Every row has a hidden score. How much higher is the second row's score than the first row's in each pair? 15 means about the same, 30 much higher and 0 much lower. The score is a weighted sum of the row's numbers plus the product of two more (or one squared), each taken from its middle value.
[-6. -15. -12. -21. -4. -3. -3. -25. -32. 29. -1. 5. 9. 14. -17.
 3. 5. -18.]
[-22. 22. 46. -10. 41. 19. 32. 25. 7. 21. 25. -21. -8. -33. 21.
 -38. 17. -17.] 18
[-17. -40. -58. 13. -4. -23. -17. -21. -19. -21. -2. 20. -51. 58. -17.
 0. -18. 36.]
[15. -2. -34. 0. -27. -32. -23. -26. -19. -9. -5. 28. -16. 30. -7.
 3. -2. 5.] 10
[37. 63. -8. -18. -39. -63. -52. -38. 2. 44. -41. -3. 31. -15. 0.
 68. 46. -52.]
[12. -72. -29. 19. -10. 0. 28. 5. -32. 3. -14. 40. -9. 44. -29.
 -19. -38. 21.] 20
[38. 16. -20. 38. -33. -15. 7. -13. 10. 16. -32. 24. 33. 13. -33.
 36. 1. -8.]
[-2. 2. -35. 5. -34. -34. -47. -22. -25. -20. 8. 27. -24. 32. -21.
 20. 9. 10.] 19
[23. 16. -41. 21. -41. -46. -24. -32. 7. -15. 10. 32. 5. 46. 12.
 53. 5. -6.]
[-37. 13. 25. -17. 37. 34. -11. -34. 40. -16. 3. -29. -37. -26. 49.
 -7. 49. -21.] 20
[10. 27. -39. -26. -45. -74. -61. -63. -42. 2. 5. 4. -7. 27. -3.
 47. 41. -25.]
[13. -27. -9. -2. -5. -8. 2. 8. -36. 26. -28. 13. 1. 1. -30.
 -11. 1. -5.] 17
[-40. 14. 36. -20. 61. 30. 2. 63. 19. 12. 61. -41. -29. -28. 53.
 -31. 19. 9.]
[-1. -40. -28. -19. -4. -11. -16. 11. -44. 2. 8. 21. -39. 16. -27.
 -22. 1. 25.] 13
[-62. 0. 38. -32. 23. 27. -11. 39. 17. -6. 64. -43. -61. -32. 37.
 -35. 39. 25.]
[44. 25. -6. 11. -44. -17. -26. -22. 11. 24. -39. -5. 55. -9. 4.
 47. 0. -26.] 7
[36. 64. -15. 13. -51. -54. -36. -50. 14. 8. -25. 7. 34. 19. 0.
 67. 14. -33.]
[31. 53. -19. 1. -57. -53. -51. -42. 5. 15. -30. 11. 36. 10. -3.
 66. 26. -37.] 12
[-7. -43. -9. -4. 7. -4. -4. 28. -41. 27. 0. -1. -1. 18. -21.
 -17. -22. -3.]
[1. 25. -32. -51. -36. -43. -76. -30. -50. 3. 7. -13. -17. 11. -15.
 37. 29. -6.] 11
[56. -6. 7. -2. -13. 9. 12. 24. -7. 55. -40. 23. 48. -23. -27.
 4. -11. -30.]
[-20. -11. 25. -20. 57. 61. 25. 42. 0. -27. 16. -18. 3. -20. 10.
 -22. -35. 17.] 21
[-54. -19. 49. -4. 68. 65. 51. 66. 42. -15. 38. -36. -41. -35. 18.
 -62. -38. 25.]
[2. -42. -21. -13. -5. -24. -20. 0. -50. 11. 3. 5. -30. 17. -31.
 -10. -4. 23.] 16
[40. -4. -2. 3. -26. -4. -9. -7. 3. 32. -29. 14. 24. 5. -17.
 10. -3. -18.]
[-35. -9. 23. -8. 39. 42. 53. 10. -6. -22. 21. -48. -28. -15. -7.
 -30. 14. 17.] 7
[29. -14. 1. -6. -13. 4. 18. -12. -9. 46. -61. 28. 42. -1. -28.
 -13. -11. -22.]
[-37. -14. 26. -59. 66. 58. 7. -23. -9. -48. 36. -27. -13. -10. 5.
 -7. 3. 25.] 11
[-24. 42. 19. -91. 25. 52. -39. -29. -11. -12. 29. -56. -5. -47. 13.
 10. 46. 5.]
[19. 8. -3. 7. -29. -10. -4. 0. -8. 27. 13. 2. -4. -5. -21.
 5. 24. -22.] 17
[6. -49. -25. 7. 5. -10. -4. 3. -38. 8. -4. 12. -23. 23. -31.
 -42. -17. 22.]
[8. -9. -18. -44. -13. -11. -25. 2. -46. 23. 2. 12. -10. -10. -29.
 -30. 7. 9.] 12
[10. 0. -12. -6. -21. -17. -20. -25. -17. 37. -28. 15. 33. 5. -17.
 28. 14. -18.]
[-33. 10. 63. -43. 60. 58. 18. 39. 2. 12. 31. -33. -11. -58. 5.
 -48. 5. -1.] 11
[22. -8. -57. 12. -34. -53. -32. -30. -24. -21. 16. 32. -8. 46. -1.
 26. 3. -3.]
[36. 5. -6. 0. -27. -11. -13. -4. -11. 45. -50. -1. 27. -11. -16.
 17. 0. -25.] 17
[33. -12. -11. 23. -14. -8. 10. 14. -3. 19. -47. 15. 29. 11. -31.
 15. -16. -14.]
[-10. -27. -28. 0. 4. -7. -15. -11. -5. -6. 6. -1. -5. 38. -6.
 -7. -30. 13.] 17
[29. -26. -23. 37. -19. -8. 11. -24. -9. -14. -13. 47. 12. 39. 1.
 -2. -23. 11.]
[21. 1. -11. 3. -30. -16. -9. 5. -11. 27. -27. 18. 26. 20. -26.
 18. -10. -15.] 22
[-33. -11. 32. -21. 49. 58. 58. 3. 26. -1. 6. -17. 23. -44. 24.
 -8. 12. -1.]
[-28. -44. 51. 14. 71. 75. 74. 48. 8. 1. 37. -12. -17. -34. -2.
 -74. -26. 13.] 15
[-22. 41. 43. -26. 21. 20. -16. 20. 23. -7. 48. -46. -43. -45. 22.
 -21. 22. 17.]
[-44. 12. 13. 13. 10. 23. 3. 44. 44. -40. 37. 7. -34. -5. 51.
 -2. 13. 14.] 17
[11. 23. -34. -32. -41. -53. -61. -48. -18. -3. 9. 1. -10. 27. -8.
 39. 47. -10.]
[29. 24. 2. -30. -34. -38. -21. -17. -23. 33. -24. 12. 24. 4. -16.
 29. 29. -44.] 14
[-48. 5. 70. -20. 42. 8. 61. 46. 29. 15. 34. -50. -42. -42. 25.
 -58. 14. -11.]
[-34. 55. 66. -19. 15. -29. 38. 5. 42. -8. 38. -62. -20. -36. 11.
 0. 52. -27.] 13
[11. -24. -15. -20. -10. -11. 8. 19. -33. 37. -5. 4. 21. -3. -19.
 -2. -19. 8.]
[11. 0. -39. 6. -23. -40. -25. -40. -5. -11. 6. 11. 0. 35. -2.
 28. -18. 17.] 16
[47. 15. 6. -18. -33. 5. -31. -11. -37. 40. -36. -5. 35. -22. -17.
 15. 5. -41.]
[-2. -11. -50. 9. -18. -36. -34. -10. -15. -17. 10. 19. -8. 50. -18.
 34. -14. 16.] 24
[20. 0. -18. 19. -43. -23. -30. 12. 0. -9. -2. 36. 8. 12. 12.
 27. -9. -6.]
[-12. 19. -49. 15. -18. -29. -50. -41. 13. -21. -6. 24. 13. 86. 6.
 37. -14. 5.] 19
[28. -71. -26. 94. 5. 29. 55. 27. 14. -36. -6. 68. 6. 20. -2.
 -36. -78. 49.]
[14. -3. 5. -5. -5. 22. -22. 1. -19. 11. 4. 19. 18. -41. -5.
 -18. -2. -5.] 11
[24. 19. -7. 15. -26. -24. -1. -21. 17. 30. -35. 22. 42. 0. -1.
 27. -11. -22.]
[11. -13. -23. 33. 3. -1. -28. -25. 7. -8. 0. 30. 12. 40. 1.
 10. -16. 12.] 17
[-45. -13. 20. 40. 49. 46. 66. 14. 49. -56. 33. -14. 17. -3. 22.
 1. -28. 31.]
[43. 1. -21. 37. -37. -17. 52. -14. 11. -5. -20. 31. 18. 22. 2.
 24. -21. 2.] 6
[-19. 60. 13. -13. 19. 5. 0. 0. 34. -49. 48. 2. -9. -4. 33.
 15. 19. -8.]
[-29. -10. 9. -46. 50. 59. 10. -7. -4. -26. 13. -18. 24. -34. 1.
 -2. -21. 16.] 2
[20. -60. 3. 33. 8. 43. 36. 41. 9. 26. -37. 32. -13. -7. -21.
 -34. -32. 4.]
[6. -13. -11. -41. -7. -15. -24. -30. -41. 34. -14. 1. -4. -9. -27.
 -13. 20. -17.] 5
[-39. 42. 47. -28. 17. -11. 28. -23. 12. -18. 30. -72. -18. -31. 32.
 -10. 59. -2.]
[-51. 47. 61. -77. 38. 42. -5. 7. -32. 33. -3. -74. -2. -76. 44.
 -8. 50. -25.] 17
[25. -5. -3. 12. -23. 0. -14. -8. 5. -1. 2. 20. 23. -11. 12.
 8. 9. -5.]
[37. -29. -17. 80. -10. 21. 26. 5. 21. -15. -7. 64. 27. 17. -16.
 -5. -39. 15.] 19
[46. 18. -32. 48. -44. -27. 0. -10. 20. 12. -55. 28. 40. 25. 26.
 38. -11. -9.]
[-23. 9. 34. -5. -5. 13. 29. 57. 30. -22. -10. -14. -41. -50. 35.
 -28. 36. 8.] 15
[5. 3. -25. -2. -28. -23. -30. -14. -15. -2. 5. 25. -11. 25. 3.
 5. -8. 21.]
[22. 40. 15. -32. -28. -11. -41. -31. 21. 59. 1. 27. 45. -34. 55.
 27. 41. -62.] 10
[21. -9. -18. -10. -19. -32. -30. -13. -36. -5. -11. 20. -6. 3. -12.
 3. 7. 1.]
[38. -30. -24. 61. -9. -2. 17. 10. 20. -11. -40. 36. 33. 38. 10.
 25. -56. 21.] 23
[-9. -36. 25. 17. 63. 76. 59. 18. 17. -11. -15. -1. 8. -32. 0.
 -24. -41. 25.]
[-48. 2. 37. -6. 33. -4. 40. 14. 18. -48. 60. -53. -63. -9. -2.
 -36. 12. 48.] 15
[-41. -8. -2. -22. 47. 61. 19. 3. 9. -62. 33. -22. -63. 2. 14.
 -20. -4. 40.]
[34. -22. -27. 59. -16. 0. -1. -2. 41. -18. -15. 46. 16. 39. -13.
 0. -57. 17.] 26
[-6. -52. -11. -6. 24. 17. 23. 7. -43. 16. -12. 0. -7. 19. -28.
 -34. -16. 11.]
[-43. 63. 36. -4. 10. -15. 7. -4. 71. -35. 41. -62. -23. -28. 13.
 1. 33. 9.] 25
[12. -28. -13. 25. -2. 18. 10. -5. 8. -20. -2. 45. 1. 17. -22.
 -6. 15. 8.]
[-67. 25. 32. -30. 31. 45. -5. 12. 19. -33. 30. -59. -37. -48. 36.
 -11. 19. 24.] 23
[-51. -29. 8. -20. 64. 45. 54. 6. -17. -20. 0. -2. 3. 17. 14.
 -32. -20. 9.]
[8. -27. -7. -23. -3. -5. -13. 10. -38. 17. 5. 1. -26. 3. -21.
 -16. 10. 14.] 19
[-14. -51. -35. 11. 5. -6. 4. 5. -39. -32. 11. 20. -35. 37. -21.
 -19. -23. 50.]
[-24. 9. -3. -45. 31. 48. -16. -41. 24. -49. 38. 5. -11. -4. 38.
 1. 9. 14.] 12
[32. 32. 1. -41. -49. -9. -36. -23. -15. 59. -35. -13. 29. -33. -14.
 17. 36. -40.]
[-34. -16. 23. -15. 29. 33. 23. 28. 13. -33. 4. -66. -41. -21. 38.
 -19. 7. 34.] 20
[24. -23. -36. 31. -14. -31. -2. -3. -35. -16. -7. 32. -6. 47. -8.
 17. -22. 12.]
[32. -15. -56. 78. -27. -25. 33. -21. 30. -45. -29. 47. 14. 64. 1.
 46. -34. 16.] 20
[-8. -52. 18. -11. 51. 61. 36. 7. -6. 23. -3. 5. 28. -25. -7.
 -38. -48. 11.]
[27. -39. -12. 45. -9. 6. 31. 13. 6. 10. -29. 26. 23. 21. -18.
 4. -43. 7.] 20
[-28. 13. 15. -6. 5. 1. -5. -6. 9. 42. -19. 22. 39. -31. -8.
 -2. 17. -42.]
[25. -3. -36. 38. -27. -24. -8. -9. 4. -10. -21. 23. 16. 35. -5.
 21. -26. 4.] 15
[20. 6. -40. 43. -32. -53. -24. -47. -7. -38. -14. 36. 14. 47. 2.
 50. -19. -6.]
[32. -36. -11. 40. -11. 6. 37. -8. -3. 26. -24. 31. 37. 5. -19.
 18. -34. -7.] 5
[10. -2. -28. -11. -26. -15. -31. -26. -35. 3. -2. 18. -8. 27. -16.
 31. 14. 0.]
[44. 36. 10. -10. -39. -16. -22. -16. -9. 57. -52. 10. 34. -18. -33.
 25. 21. -38.] 15
[-12. -25. -5. 53. 43. 62. 36. 34. 35. -76. 40. 5. -45. 11. 22.
 -29. -41. 58.]
[29. 42. -21. -8. -52. -48. -47. -58. 0. 5. -29. 2. 26. 17. 3.
 50. 23. -21.] 10
[38. -24. -2. 29. -12. -7. 27. 4. 7. 31. -30. 16. 40. -2. -9.
 0. -38. 0.]
[44. 53. -33. 39. -52. -43. -21. -36. 36. -6. -29. 26. 41. 23. 5.
 63. 3. -17.] 23
[35. -2. -28. 36. -37. -21. 14. -8. 15. 4. -33. 30. 39. 28. -10.
 35. -26. -8.]
[3. -2. -27. -3. -7. -23. -27. -36. -24. -16. 3. 22. -10. 24. -14.
 24. 2. 10.] 14
[-3. -30. -14. -36. 1. -10. -2. 43. -65. 11. -8. -24. -9. -3. -30.
 -12. -16. 9.]
[-62. 10. 38. -15. 31. 6. 22. 11. 26. -31. 26. -67. -39. -15. 10.
 -17. 14. 16.] 20
[38. -7. -29. 62. -42. -14. -1. -27. 33. -23. -17. 31. 32. 35. 11.
 45. -31. -15.]
[34. -2. -10. 25. -24. -13. 16. 1. 3. 21. -34. 18. 49. 2. -12.
 19. -15. -14.] 11
[35. 29. -34. 35. -56. -10. -27. -43. 11. -15. -54. 33. 26. 50. -3.
 53. -2. -12.]
[39. 47. -40. 59. -58. -53. -26. -41. 24. -25. -23. 33. 35. 38. 12.
 62. 11. -20.] 23
[34. 35. -15. 4. -48. -29. -8. -38. 9. 29. -42. 14. 50. 1. 1.
 56. 24. -30.]
[11. -68. -30. 32. -2. 1. -5. 16. -37. -23. 10. 39. -27. 37. -21.
 -16. -20. 37.] 21
[23. -3. -16. -1. -22. -16. 7. -4. -15. 40. -31. 1. 32. -13. -30.
 10. -1. 5.]
[-3. -46. -37. 6. -3. -2. -5. 4. -42. -5. -8. 17. -21. 40. -26.
 -9. -8. 18.] 15
[29. -23. 12. -18. -17. 6. 20. 32. -29. 64. -51. 43. 36. -41. -44.
 -23. -10. -21.]
[-65. -4. 27. -6. 40. 50. -11. 29. 37. -55. 52. -32. -54. -19. 56.
 -32. 14. 53.] 16
[-8. 44. 29. -25. 9. 4. -14. 0. 42. 26. 0. -38. 31. -41. 10.
 14. 28. -31.]
[14. -9. -37. 5. -33. -42. -53. -31. -19. -12. -2. 31. -6. 18. 11.
 28. 25. -6.] 11
[-5. -49. -13. 0. 5. 10. 15. 20. -50. 11. -4. 37. -27. 7. -30.
 -45. -14. 19.]
[32. -2. -18. 11. -19. -14. -4. -8. -6. 28. -33. 14. 29. 0. -16.
 13. 20. -17.] 11
[36. 12. 6. 6. -24. 13. -12. -5. 0. 44. -47. -3. 39. -23. -9.
 4. 4. -20.]
[-28. 50. 35. -44. 4. 4. -38. -5. 27. 1. 46. -76. -50. -53. 21.
 -14. 58. -2.] 15
[-55. 8. 50. -35. 54. 19. 38. 9. 26. -21. 27. -49. -30. -20. 11.
 -19. 15. 5.]
[-46. -2. 27. 4. 71. 30. 47. 52. 29. -31. 37. -12. -31. -10. 22.
 -33. -24. 22.] 24
[23. -6. -14. 1. -12. -14. -3. -4. -30. 0. -17. 23. -6. 15. -14.
 6. -12. -1.]
[4. -18. -27. 44. 7. -1. -6. -8. 15. -60. 21. 14. -7. 23. 17.
 3. -24. 48.] 25
[-34. 29. 75. -48. 48. 34. 31. 38. 35. 32. 23. -61. -22. -67. 14.
 -40. 8. -21.]
[-40. 21. 20. -55. 36. 7. -19. 3. 5. -22. 2. -40. 37. 0. 40.
 24. -10. -10.] 21
[2. -38. -36. 23. -13. -9. -1. 1. -32. -13. 4. 25. -15. 46. -25.
 -11. -22. 30.]
[-30. 12. 64. -82. 60. 65. -8. 31. -13. 45. 13. -45. 50. -71. 14.
 -25. 19. -35.] 8
[-49. 26. 22. -78. 56. 53. -33. -8. -7. -21. 19. -40. 12. -23. 28.
 -2. 1. -1.]
[25. 4. 15. 2. -19. -12. 11. 23. -26. 57. -50. 2. 43. -20. -16.
 5. -11. -27.] 10
[28. -2. -6. 7. -15. -10. 10. -8. -13. 34. -42. 2. 30. 1. -24.
 -1. -6. -15.]
[20. -38. 1. 29. 2. 13. 45. 19. -18. 18. -44. 22. 24. 16. -34.
 -11. -46. 5.] 21
[-35. 32. 29. 2. 26. 21. 2. 15. 54. -29. 44. -52. -24. -17. 28.
 -3. 13. 17.]
[-42. -15. 47. -40. 44. 64. 50. 41. -13. -17. 7. -13. 0. -35. 33.
 -44. 0. -8.] 4
[44. -26. 11. 6. -13. 7. 17. 36. -24. 35. -27. 13. 43. -23. -18.
 -22. -26. -11.]
[-7. 42. 3. -6. -2. 7. -26. -16. 17. -33. 31. -19. -34. -17. 24.
 -10. 32. 19.] 22
[-4. -53. -36. 27. 16. -4. 9. 0. -30. -15. 26. 39. -20. 47. -18.
 -26. -28. 27.]
[32. -9. -13. 17. -15. 1. 18. 2. -3. 31. -43. 18. 61. -3. -10.
 15. -19. 11.] 19
[33. -38. -12. 38. -15. 14. 35. 22. 3. -1. -36. 32. 27. 19. -29.
 -10. -66. -1.]
[-51. -11. 54. 17. 52. 40. 75. 96. 76. -8. 56. -29. -45. -12. 41.
 -73. -12. 27.] 15
[-39. 20. 47. 11. 39. 7. 34. 23. 46. -29. 26. -30. -33. -21. 31.
 -8. 10. 2.]
[-19. -9. -6. -16. 34. 11. -14. -41. 21. -37. 15. -19. 12. 17. 24.
 29. 0. 22.] 14
[33. 38. -46. 29. -67. -52. -43. -51. 18. -34. -8. 20. 20. 40. 31.
 71. 2. -5.]
[-18. 4. -17. -11. -9. -16. -30. -16. -2. 22. -18. 8. 30. 22. -8.
 9. 3. -21.] 15
[-1. -9. -27. 42. -22. -15. 2. -19. 15. -12. -34. 31. 21. 30. 3.
 33. -22. 1.]
[-27. -7. 27. -9. 44. 41. 28. 32. 22. -21. 27. -27. -26. -23. 21.
 -34. -3. 22.] 7
[19. 24. 4. 8. -15. -9. -12. -18. 19. 34. -21. 23. 41. -23. 8.
 32. 7. -33.]
[-13. -2. 7. -47. 4. -8. -21. -36. -31. 34. -3. 15. 8. 5. -24.
 8. 21. -23.] 11
[19. -44. -25. 82. -12. 11. 41. 15. 8. -44. -33. 53. 15. 61. -1.
 8. -62. 22.]
[-8. -7. -45. 7. -14. -32. -40. -40. -21. -31. 14. 23. -22. 61. -6.
 14. 5. -2.] 10
[34. -3. -13. -5. -25. -11. -22. -9. -11. 40. -39. 13. 30. -6. -21.
 7. 12. -27.]
[24. -29. 10. 4. -3. 14. 30. 30. -24. 51. -53. 9. 28. -10. -15.
 -23. -27. -5.] 20
[-7. -51. -81. 72. -12. -26. 6. -45. -17. -80. 32. 47. -44. 97. -2.
 17. -39. 73.]
[18. -14. -14. 10. -17. -14. -33. -4. 6. -1. 6. 23. -3. 8. -6.
 0. -7. 5.] 17
[-10. -32. -42. 33. 13. -8. -30. -29. 7. -47. 27. 35. -13. 65. 15.
 15. -17. 20.]
[-54. 10. 32. 34. 26. 45. 48. 39. 88. -41. 46. -39. -51. -27. 7.
 -19. -9. 19.] 16
[-61. 55. 12. -15. 9. 0. -23. -35. 67. -76. 76. -58. -68. -8. 35.
 26. 58. 14.]
[31. -26. -22. 18. -20. -1. -8. -27. -9. 2. -32. 29. 18. 15. -14.
 -1. -15. -5.] 11
[0. -43. -36. 42. 4. -17. 12. -18. -11. -32. -4. 44. -10. 58. -16.
 3. -29. 27.]
[32. 23. -23. 37. -44. -22. 1. -24. 30. 7. -49. 22. 40. 26. -2.
 44. -21. -7.] 19
[-21. -33. -8. -8. 31. 0. 7. -3. -28. 28. -7. 10. -6. 10. -21.
 -30. -7. -8.]
[-10. 9. -55. 22. -26. -37. -38. -62. -3. -37. 28. 30. -40. 66. 3.
 47. 13. 11.] 18
[25. 53. -11. 39. -44. -20. 3. -21. 30. -38. -10. -17. 9. 12. 17.
 51. 22. 4.]
[-4. -51. -53. 34. -2. 0. -5. 0. -17. -53. 14. 30. 5. 46. -9.
 -2. -55. 43.] 19
[3. 20. -50. 4. -35. -46. -43. -43. -20. -25. 5. 17. -14. 50. -8.
 44. 13. 12.]
[6. -16. -74. 22. -26. -35. -18. -37. -24. -60. 5. 32. -28. 54. -9.
 31. -16. 28.] 15
[17. -26. -13. 12. -18. -24. 5. -12. -16. 5. -26. 26. 20. 10. -22.
 -6. -14. -44.]
[43. -34. -14. 53. -6. 29. 28. 21. 11. -6. -27. 40. 45. 4. -5.
 -16. -38. 0.] 16
[-43. 36. 55. -48. 35. 15. -6. 12. 3. -5. 44. -82. -54. -53. 15.
 -47. 36. -1.]
[-36. -38. 62. 1. 71. 58. 55. 68. 15. 17. 39. -23. -39. -46. 6.
 -90. -13. 22.] 15
[14. 28. -32. -29. -43. -55. -71. -13. -38. -14. 1. -8. -6. 15. -1.
 42. 23. -5.]
[39. 15. 4. -3. -26. -12. -17. -11. -15. 41. -41. 8. 34. -1. -19.
 25. 9. -37.] 13
[23. -3. -30. 58. -32. -12. 6. -15. 17. -21. -32. 35. 21. 29. 3.
 39. -16. 10.]
[43. -36. 9. 10. -1. 14. 26. 31. -18. 38. -30. 24. 40. -13. -17.
 -51. -36. 2.] 7
[-42. 30. 41. -10. 36. 35. 0. 21. 34. -35. 49. -37. -66. -41. 21.
 -37. 19. 20.]
[-79. -5. 48. -28. 34. -15. 63. 29. 15. -15. 50. -77. -63. -16. 17.
 -62. 24. 2.] 13
[40. -11. -2. 29. -15. 3. 7. 11. -13. 24. -39. 17. 37. 2. -28.
 9. -20. -3.]
[-54. -5. 58. -4. 46. 10. 33. 28. 37. -4. 56. -54. -46. -19. 13.
 -43. 23. -5.] 16
[-47. -1. 32. 19. 5. 11. 59. 54. 45. -11. 35. -10. -34. -6. 50.
 -22. 1. 19.]
[32. 27. -17. 35. -21. -15. -15. -32. 30. 7. -14. 33. 16. 15. 14.
 32. 13. -27.] 10
[18. -2. -8. -17. -27. -20. -39. -2. -24. 27. -19. 26. 4. 16. -20.
 -3. 17. -5.]
[39. 17. -14. 32. -35. -13. 0. -10. 0. 27. -42. 1. 42. 10. -11.
 29. -11. -20.] 11
[-28. 18. 30. -32. 37. 39. 26. -10. 23. -25. 26. -24. -11. -41. 22.
 -15. 19. 14.]
[-41. 62. 74. -72. 8. -37. -3. 29. 8. 7. 42. -85. -40. -55. 30.
 -23. 68. -30.] 15
[-3. -40. -32. -1. 10. 20. 10. -4. -17. -5. -4. 34. 5. 38. -20.
 -12. -34. 27.]
[3. 23. -24. -40. -35. -42. -55. -23. -43. 20. -5. -1. -10. 3. -15.
 15. 31. -12.] 13
[-31. 51. 43. -28. 31. 5. 15. 19. 41. -12. 40. -41. -14. -22. 20.
 0. 14. -28.]
[-11. -36. -26. 2. -12. -59. -1. -7. -45. -1. 0. 17. -15. 18. -23.
 -28. 35. 30.] 11
[-43. 58. 29. -53. 11. -5. -39. -51. 19. -26. 59. -53. -50. -46. 28.
 12. 74. 2.]
[2. -30. -50. 42. -15. -30. 6. -13. -8. -30. 0. 44. -1. 52. -4.
 19. -16. 27.] 17
[9. -6. -30. -6. -32. -21. -37. -26. -30. -10. 11. 23. -21. 25. -15.
 25. 10. 7.]
[-8. -10. -20. -12. -8. -12. -26. -18. -34. -8. 15. 23. -29. 18. -15.
 0. 10. 5.] 12
[-55. 22. 26. -16. 55. 30. -6. 5. 28. 6. 42. -50. -18. -35. 26.
 -6. 29. 15.]
[-7. -46. -37. 25. 0. -22. -8. -3. -44. 1. 4. 19. -35. 41. -23.
 -3. -22. 43.] 14
